In the rows, zero is written as 128.
The same turns and mirrors carry the whole set onto itself, and each row onto the other rows of its family. Which rows share a family with each named row? Give them in list order.
These 36 rows form 9 families of 4 rows each.
K853: [119 136 159 120 137 114 128  91 110 129 116 122 115]
K651: [132  88 126 143 150 172 126 119 155 134 157 132 116]
K809: [127 138 141 127 121 153 136 163 106 134 133 140  87]
K293: [157 117  91 127 149 133 120  90 119 152 109 140  99]
K738: [147 121  90 139 146 135 118 101 124 169 118 147  95]
K115: [142 139  87 132 143 141 115  92 125 143 106 125  90]
K438: [121 137 158 117 141 112 128  93 123 122 118 133 127]
K463: [139  91 109 143 133 158 136 122 164 123 155 135 118]
K124: [147 138 136 136 122 148 139 163 108 118 135 138  91]
K303: [118 126 171 129 145 116 127 103 112 136 117 131 129]
K261: [158 126  84 124 139 136 126  97 137 156 114 135  89]
K152: [115 126 164 127 124 117 121  98 120 126 112 124 126]
K146: [117 119 167 118 146 121 131  91 124 123 114 122 117]
K192: [136 145 132 123 111 138 140 154 109 120 131 135  82]
K573: [125 108 117 148 138 152 133 133 176 125 151 136 121]
K461: [136 104 130 151 147 170 146 120 168 128 148 119 109]
K74: [155 122  98 124 152 142 127  93 130 159 107 129  80]
K384: [134 144 132 122 118 143 134 163 121 117 136 135  82]
K91: [145 121  93 129 146 145 121  95 127 171 109 136  96]
K630: [133 100 129 154 140 164 146 134 164 135 149 129 122]
K968: [131 136 137 131 126 137 131 162 103 136 134 150  87]
K718: [136 110 114 145 143 165 142 125 171 123 155 132 118]
K150: [114 132 153 127 139 105 123  97 135 127 117 135 129]
K282: [138 127 136 123 122 147 134 174 116 128 124 138  92]
K949: [138 147 129 117 130 150 127 165 122 113 124 130  82]
K468: [148 132  90 128 140 129 118  87 132 154 112 133  92]
K325: [135 136 167 129 132 108 126 101 125 128 119 128 127]
K729: [133  93 118 152 149 168 139 127 160 139 151 132 120]
K691: [131 140 150 131 127 151 142 164 114 124 137 127  88]
K289: [128 128 176 132 145 128 119  99 118 137 126 126 125]
K343: [132 137 138 127 124 153 143 153 106 120 131 128  73]
K934: [143 113  94 124 152 140 125  82 130 160 113 129  97]
K811: [118 116 160 125 141 117 130  94 120 136 113 131 132]
K629: [147 122  91 143 136 135 123  92 120 161 106 129 101]
K168: [139  97 120 147 134 164 128 128 175 135 142 126 116]
K418: [141 105 112 138 146 167 140 132 169 133 152 126 104]

The rest of the family of K853: K691, K934, K418
The rest of the family of K468: K303, K384, K729
The rest of the family of K289: K651, K115, K949
The rest of the family of K124: K293, K152, K168
The rest of the family of K343: K146, K461, K74
The rest of the family of K261: K192, K630, K811

The same turns and mirrors carry the whole set onto itself, and each row onto the other rows of its family. Which rows share a family with each named row? Give them in list order.
These 28 rows form 7 families of 4 rows each.
K892: [112 129 163 122 143 145 141 131 132 100 150 151]
K308: [118  92 128 105 122 109 145 102 125 116 115 142]
K721: [142 145 103 124 122 114 111 119 116 163 127 112]
K366: [144 169 130 150 133 132 157 127 114 152 142 127]
K13: [129  89 124 109 120 107 138 103 118 121 110 126]
K442: [121 160 129 150 148 122 151 141 126 160 154 120]
K236: [131 160 136 159 153 148 148 127 124 146 150 126]
K17: [128 135 168 124 142 152 135 120 118 111 155 150]
K704: [128 123 165 126 133 133 123 116 124 102 168 150]
K310: [134 119 106 115 123 112 115 133 122 160 126 100]
K181: [134 157 142 169 134 130 160 123 127 145 153 125]
K9: [137  84 129 125 121 110 146  87 123 126 126 128]
K793: [113 122 155 127 151 135 126 106 118 108 161 159]
K962: [140 150 115 125 110 114 123 135 120 158 117 102]
K5: [130  85 113 118 131 121 131  94 116 123 121 130]
K845: [140 135 106 113 109 119 121 136 125 149 111 107]
K950: [147 137 114 118 115 114 108 139 132 156 126 109]
K394: [144 137 120 127 102 116 105 123 120 157 132 104]
K997: [130  85 117 122 127 102 146 102 132 126 121 137]
K762: [112 117 164 119 141 133 140 117 122  97 149 153]
K976: [127 158 142 159 147 128 160 133 139 152 145 131]
K666: [118  80 128 107 140 104 141 103 122 126 134 135]
K471: [114 117 160 124 140 134 121 128 135 104 157 155]
K475: [112 122 156 128 158 138 137 135 126 109 170 143]
K702: [142 129 106 119 101 123 113 126 106 146 116 115]
K567: [125 168 149 153 143 137 157 138 125 138 146 128]
K205: [127 173 136 142 139 128 158 138 132 148 137 129]
K922: [119  89 135 118 119 124 146  88 111 122 120 146]

The rest of the family of K567: K13, K962, K762
The rest of the family of K793: K721, K236, K5
The rest of the family of K181: K704, K9, K394
The rest of the family of K442: K310, K666, K475

